(in the rows, 128 means zero)
A state moves one step at a time under one of 8 hidden systems, and each row is a state written as 18 numbers. Each run below is a few steps of one system.
run 1, gileb:
[[123 158 121 112 136 128 190 143  73 110 186 147 113 125 118  92 183 138]
 [143 104 144 137  67 138 138 145 120 183 145 126 112 110 105  52 123 158]
 [ 91 152 114  92 127 127 139 105 156 130  91 162 156 130 141  46 167 141]
 [ 94  99 126 114 162 102 165 107 100 148 206 128 115 138 154  81 141 114]
 [ 95  82 146 123  67 145 116 103 150 176 125 145 101  95 163  97 114 112]
 [ 74 162 106 102 107 146 136 103 122  98 137 169 155 118 189 121 172 111]
 [119 111 124 147  94 124 132 140  88 143 228 121 148 133 172 123 120 133]
 [113 116 129 131  67 128  80 125 168 161 105 136 174 122 171 109  98 151]
 [ 85 143  99 108 174  90 109 115 135 109 145 137 183 149 188 141 138 130]]
run 2, Pomed (9 x 18):
[[130 140  99 118 178 100 167 147 123 125 113 128 182 186 128  98 107 158]
 [ 80 167 137 154 180 102 137 123 151 120  41 128 152 121 144 113 133 124]
 [ 79 145 143 167 143 117 104 131 125 146  99 118  80  59 135 123 160 105]
 [139 127 109 144  68 158 104 163 103 145 161 147  81  81 123 136 167 134]
 [167 125  89  93  97 156 131 132 118 105 203 167 141 160 134 129 163 139]
 [139 136 130  80 162  95 167 117 129 116 164 142 178 180 131  91 134 160]
 [ 90 170 150 108 154  85 143 127 134 124  57 106 178 122 134  99 111 155]
 [ 61 155 121 149 144 111  89 128 117 133  77  90 120  70 148 141 132 103]
 [115 114  94 182 115 138  93 172 100 155 158 127  80  89 139 153 146 117]]
run 3, zerik, 9 rows:
[[100 145 136  70 159 118 149 108 105 111 125 134  69  84 110 120 184 109]
 [123 123 124 114  91 165 151 127  70 129 154  95  73  88  93 107 137  95]
 [119 138 124 133  69 196 144 107 134 112  77 144 101 106 121 116 139  85]
 [125 152 137 125 131 171 143  57 144  82 147 129 137 146 130  95 159  67]
 [ 96  93 153 110 118 137 152  67 131 146 142  98 129 134 143  69  95  87]
 [ 46 119 148 111 130 117 128  88 136 138  96 135 112  84 182 127 130  92]
 [ 74 141 117 153 137 133 118 111  82 111 170  91 113  93 165 148 140  70]
 [103 115 118 197  91 171 128 128 106 136 113  93 127 122 154 145  80  78]
 [117 139 151 190 139 152 115  90 172  98  97 136 146 144 167 162 119  80]]
run 4, puve, 9 rows:
[[153 118  74 120 158 135  70 146 119 121 137  91  88 123  88 170 134 106]
 [158 109  71 162 118 178 106 121 119 123 158  89 132 166 103 109 105  86]
 [145 111 151 161  86 178 145  87 152 134 111 112 132 150 111  77  98  89]
 [117 116 197 118 103 143 134  75 168 127  96 138  89  95 129 128 129  91]
 [124 114 162 120 133 109  78 120 139 137 134 121  66  69 125 180 147 111]
 [149 128  73 141 126 142  54 154 123 133 143 102  95 103 100 155 151 118]
 [144 126  61 151  85 190  96 124 121 122 145 101 141 147 116  99 122  94]
 [119 115 145 147  61 174 131  87 144 139 109 109 148 130 139  78  90  95]
 [ 98 122 193 122  95 129 111  85 173 138  71 131 116  86 148 133 115 106]]
run 5, rog (9 x 18):
[[157 118 175  95  99  88  84 135 171 145 101 133 155 121 131 159  99 181]
 [126 103 179 113 140  75 117 153 131 147 105 128 102  98 140 203  96 157]
 [128 134 130 158 153 118 135 178 108 128  64 117  90 104 111 199 111 133]
 [162 158 106 180 171 137 110 152 139  94  85 109 134 151 100 178 126 117]
 [199 145 144 154 154 118 105 130 150 109 136  87 149 163  68 127 116 139]
 [195 122 173  97 129 105 107 129 169 140 127 131 110 130  64 114 138 170]
 [154  92 164  79 164  96 126 121 154 139 127 156  60 116 102 164 143 140]
 [128  96 128 118 182 129 164 129 113 130 100 126  49 123  96 158 124  97]
 [138 139 103 157 180 160 159 117 138 105  73 127  97 154  89 114 141  86]]
run 6, mot (9 x 18):
[[ 97 148 124  94 158  68  85 131 119 120 157 100 175 116 163 152 129 150]
 [ 75 152 103 140 119  98  90 163 106 158  93  92 150  82 145 106 118 148]
 [ 89 127  96 156 121 134  84 135 176 158  48 151 132 111 155 107 132 126]
 [135  92 125 204 148 128  94 124 185 163 125 147 126 159 152 113 112 116]
 [176 118 171 177 127 101 139 157 158 146 136 146 156 162 132 136  99 175]
 [163 143 161 107 173  71 111 148 148 108 113 122 148 140 114 187 120 171]
 [129 145 103 126 183  88 105 167  95 126 106  62 126 116  88 159 109 138]
 [111 144  74 134 150 136 143 170 110 139  36 109 116 122  91 111 115 133]
 [114 107 100 154 184 144 155 115 161 137  67 151  90 154 117 106 132  92]]
run 7, puve, 9 rows:
[[115 159  77 163 152 160 151 148 101 117 123 142  89 116 106  91 191 104]
 [ 98 157 129 167 111 148 157 119  77 122 186 100 130 107 137  71 155  99]
 [105 167 163 144 117 110 123 113 134 148 118 101 144  91 112  34 157 142]
 [ 75 144 126  97 149 109 101  89 157 129 128 155 124 100 159  83 187 115]
 [ 83 108 108 156 131 101  91 144 132 172 170 156 117 103 187 113 152 137]
 [110 158  82 180 108 140 113 180 131 148  95 165 140 114 148 102 159 157]
 [ 90 177 104 138  81 160 153 133  99  96 129 154 169 117 179 121 155 121]
 [ 95 161 170 124  73 101 132 137 105 132 137 109 186  96 168 112 113 161]
 [107 163 139  74 130  82  97 129 155 122  78 137 178 109 144 124 140 176]]
run 8, nada:
[[105 106 163 143 127  72  93 144 151 185 141 138 114  89 155 109 133 166]
 [118 111  98 145 133 110 160 188 108 149 150 183 129 145 173 156 131 168]
 [131 148 167 135 153  74 130 132 105 111 212 113 160 127 156 146 141 150]
 [142 154 170 134 105  84 119 171 143 157 114 144 155 106 124 101 139 204]
 [113 160  80  92 134 108 136 177  94 107 134 154 163 131 154 158 152 172]
 [105 147 155  85 158  58  95 132 106 129 162  87 132  84 127 137 144 151]
 [128 120 132 111 135  86 141 191 117 174  91 147  94  96 106 123 133 190]
 [135 138 104 100 171 106 176 168  68 105 174 137 113 139 120 165 151 148]
 [159 155 187 106 146  79 136 131 113 129 171  97 123 105  81  99 157 164]]
run 9, zerik:
[[130 180 203 149  82 130 177 128 103  96 128 125 156 103 138 135 134 140]
 [136 178 171 149  81 128  87 106 142 118 128  80 178 100 117  82 131 135]
 [108 132  91 144 127 128  58 108 171 153 113 109 158 128 134  63 137 123]
 [ 90  98  64 147 181 120 119 131 142 156 143 159 120 156 167  96 146 112]
 [101  98 120 157 155 114 193 157  92 144 164 168 104 146 174 149 123 129]
 [127 149 189 159  92 118 177 156  95 115 139 144 138 109 161 177 117 148]
 [154 183 178 154  73 126  98 129 130 101 133  96 183 107 130 144 124 151]
 [146 148 110 142 116 125  55 118 170 135 112  89 187 142 116  90 116 141]
 [115 104  71 132 187 105  91 130 171 157 112 142 140 164 137  93 131 135]]
run 10, nada:
[[104 107  86  94  95 157  83  80 146 128 158 129 151 141 166 103 127  93]
 [ 76  76 124 129 131 118 101  90 162 175 117 123 126 127 173  92  95 102]
 [ 84  91 119 191 157 131 155 127 140 153 118 162 113 148 189 129 111  99]
 [124 136 164 220 138 133 132 118 135 119 177 143 132 136 175 148 139  98]
 [159 144 159 192  69 143  91 140 161 131 150 148 163 128 155 133 135 149]
 [141 129 102 121  77 135  83 139 146 118 138 141 194 149 174 163 106 152]
 [ 91 118 140  97 133  83  83 110 145 134 116 100 178 124 179 164  86 138]
 [ 77 121 155 143 148  85 132 151 134 151  59 131 132 102 169 169  89 144]
 [109 152 142 181 152 112 153 167  88 111 118 126 117 108 154 205 124 125]]
run 11, Pomed, 9 rows:
[[125 175  77 125 130 125  90 164 113  96  97 108 174 126 138 182 127 144]
 [120 137  97 164 218  90 107 147 121 118 160 120 117 142 139 164 153 117]
 [159 156 146 172 152 102 143 189 133 136 104 160 108 118 102 144 161 178]
 [145 187 141 101 131 134 113 119 142  75 111 158 117 102 113 158 198 132]
 [139 148 135  77 157  95 130 134  85 114 184  97 100 100  84 119 173 138]
 [154 164  86  99 111 127 145 187  81 116 105 102 150 129  82 125 127 173]
 [111 170  57 125 187 134 123 131 114  84 109 118 151 155 128 137 152 103]
 [111 141 109 173 208  96 152 159 113 146 118 125  98 128 106  88 161 134]
 [127 175 118 153 111 148 136 165 136 126  65 169 107  95 107 106 183 149]]
run 12, gileb, 9 rows:
[[110 113 169 182 107 137 145  97 141 164 148 110 132 128 140  47 114 106]
 [105 138 174 105 117 125 122  59 180 115 137 162 146 124 163  91 165 111]
 [125  98 135  68 116 118 123  97 117 121 222 151 114 128 160 140 155 122]
 [123  84  90  84  51 157 104 140 117 155 142 144 122 117 155 137 105 136]
 [ 84 148  65 115 105 145 134 141 103 116 105 129 186 142 175 120 113 128]
 [ 93 125 130 180 139 105 133 129 100 140 164  78 178 143 170 111  82 119]
 [103 124 176 162 121 106  70  89 181 146 110 106 157 111 167 127 102 114]
 [118 137 135 115 163 107  74  88 161  93 158 145 134 129 168 181 161 107]
 [157  82 105 129 115 136  92 147 124 130 181 142  99 136 148 209 117 123]]
run 13, mot (9 x 18):
[[149 129 161 165 167 126 175 112 136 131 171 145  99 146 100  69 168 118]
 [173 137 181  97 122 113 162 140 124 127 160 157  87 109  86 119 174 163]
 [155 134 112  77 137 122 113 142 103 104 171 141  76 104 100 176 178 133]
 [121 150  57 123 124 155 143 165  61 108 170 124 108 122 120 135 164 119]
 [ 92 168  82 124 130 157 172 129 105 102 126 169 137 134 151  86 179 117]
 [ 92 144 143 139 156 123 143  86 143 127 167 158 117 121 154  62 190 105]
 [133 132 177 139  95 116 124 125 133 157 183 150  99  88 128  78 179 148]
 [158 131 134 101  82 130  83 146 143 129 166 175 107  95 134 157 177 160]
 [137 133  68 128 124 130  82 156 111 114 197 143 141 135 156 163 160 138]]
run 14, Rilin, 9 rows:
[[ 93 169  62 152 131 146 124 161  67 104 131  99 136 107 136 142 146 107]
 [146 199 117 170 151 126  87 132 144  93 107  93 174 131  99 107 158 129]
 [168 138 182 127 148  99  93  85 195 124 150 134 150 150 113 101 146 142]
 [141  59 180  98 111 105 128 105 156 177 156 138  90 125 128 115 101 137]
 [ 98  80 111  86  79 139 144 153  96 160 109 148  87  99 156 162  95 133]
 [ 96 150  54 123 118 147 136 168  71 105 126 121 149 127 157 167 124 120]
 [132 199 107 171 155 123 123 146 110  91 121  87 189 145 114 108 140 133]
 [149 171 195 145 159  90 113  97 177 113 127 124 160 132 115  93 157 144]
 [140  80 193 107 146  93 118  96 168 158 158 143  79 117 127 130 132 128]]
run 15, rog (9 x 18):
[[111  89 101 132  77 168 127 123  86 135 151  90 117 123 148 153  76  82]
 [125 144 115 118  66 175 150 124 138 108  65 143 177 150 147 123  96 127]
 [108 162 177 116 138  93 137  97 144  96 131 126 202 144 178 141 117 140]
 [ 98 158 168 128 120  75 122 155  92 149 128  79 142  74 125 107 123 164]
 [105 140  84 136 118 115  60 171 135 150  98 139 112  80 142 151 154 150]
 [140  87  87 159 130 136  83 145 123 134 161 107 129 150 155 197  89 106]
 [174 113 134 154  73 160 157 159 120 134 105 115 152 159 110 142  68 145]
 [163 166 178 118 116 116 148 131 161  94  98 174 169 147 137 160 139 169]
 [132 156 182 104 172  63 141 138  97 107 159  99 129 104 118 165 139 154]]
run 16, Rilin (9 x 18):
[[132 121  49 133 158 143 130 142  97 138 171 110 117 155 101  71 150 114]
 [139 163 112 147 101 145 122 147 151 146  84 143 143 121  95  44 161 161]
 [142 137 131 104 113 130 116 111 152 123 194 186 127 130 144  92 198 145]
 [146 103 120 118 108 125 116 144  99 170 189  96  88 106  86  77 140 139]
 [130 139 103  66  75 133  98 156 128 144  82 143 117  87 104 113 150 169]
 [127 128  61  76 141 113  99 140 117 120 185 143 154 148 146 124 158 151]
 [132 138 106 144 134  97 119 168 111 169 140  90 157 131  99  57 120 172]
 [121 160 160 109 107  92 116 150 152 141 113 175 147  95 144 105 172 190]
 [136 108 129 110 152  83 110 153 107 147 217 138  98 111 138 145 161 155]]

Which system made each of these runs?
run 17, 2 rows:
[[135  87  90 187 163 126  81 141 166 152 145 147 116 159 157 155 122 115]
 [153 135 137 194 134 111 159 179 125 139 136 142 167 166 143 131 106 171]]

mot
run 18, 2 rows:
[[131 106 164 158  99 122  91  95 148 140 153  76 172 140 155 131  68 111]
 [118 136 143  97 132 116  68  74 177  99 110 117 167 136 160 167 118 108]]

gileb
run 19 (2 x 18):
[[145 186 151 123 147 125 181 139 123 106  95 142 129 126  80  76 175 156]
 [ 98 138 143  69 158 104 170  96  89 106 192 132 116 121 142 111 166 113]]

puve
run 20, 2 rows:
[[108 160 119  81 173 108 141 129 122  87 113 174 108 115 142 172 186 133]
 [147 105 114 146 114 125 145 184  70 151 180 119  80 109 111 153 127 142]]

gileb
run 21, 2 rows:
[[193 117 147 104 126 118  89 126 148 140 141  84 110 131  53 112 120 144]
 [153 120  84  70 159 146 116 108 161 113  74 132 108 155  76 114 138 116]]

gileb
run 22, 2 rows:
[[ 93 101  98 130  81 159 111 114 150 147 142 189 120 121 192 120 150 115]
 [ 97 141  97 128 123 146 163 115  95  93 181 150 168 159 191 142 136 105]]

zerik
run 23:
[[193 141 121 118  61 156  93 157 138 131 112 111 143 127  75 120 119 163]
 [130 111 106  43  84 170 130  86 130 106 110 125 132 141 125 131 109 103]]

puve
run 24:
[[ 90 152  82 169 176 133 101 123 118 115  87  70 139 125 127 125 115  82]
 [146 138 111 183 119 143  74 115 164 141 113  82 168 148 110  74 107 117]]

rog
run 25 (2 x 18):
[[175 133 139 108 113 135 160 160 139 105  78 163 132 153 115 191 110 162]
 [127 153 165 107 179 121 151  78 124  68 133 112 122 136 128 170 140  84]]

Pomed
run 26:
[[ 87 115 126 172  96 134 113 141 106 170  97  68 126  95 133 101  78 109]
 [ 93 182 138 176 142 136 100  89 160  99  96 116 165 116 156 102 157  90]]

gileb
run 27, 2 rows:
[[130 166 125 138  93 134  75 157 145 128  98 156 109  71 125 149 181 151]
 [135 128 103  79 132 119  96 130 111 113 202 150  99 109 132 156 186 132]]

Pomed
run 28:
[[157 102 186  77  99 100 156 113 132 138 151 118 161 152 126 118  81 162]
 [137 100 144  53 161  91 145 125 157 139  69 149 105 139 106 148 110 159]]

puve
run 29:
[[166 116 156 110  75 149  82 101 200 142 103 155 124 125 110 105 135 139]
 [118  81 119  78  82 156 105 108 146 139 123 170  81 107 153 170 133 109]]

puve
run 30, 2 rows:
[[114 136 111 124 142  99  93 161 135 163 129 155  89  82 120  96 188 161]
 [134  95  88  97 143 111 129 164 107 149 192 170  83 127 137 144 163 152]]

nada
run 31, 2 rows:
[[103 129  94 116 139 131 162 107 118 125 165 138 179 178 162  65 127 122]
 [ 81 124 182  94 136  81 162  99 134 150 137 145 139 111 166  81 137 147]]

mot
run 32 (2 x 18):
[[102  85  67 131  90 139  95 163 107 175 148 130 109 112 159 133 108 131]
 [125  76 112 148 177  89 119 134 121 159 184  99 130 164 152 139  88 123]]

nada
run 33:
[[115 101 151 205 186  92 111 124 160 160 135 117 122 140 153 126 108 115]
 [165 144 183 180 114 105 136 173 143 148  90 130 135 120 106 136 111 179]]

mot
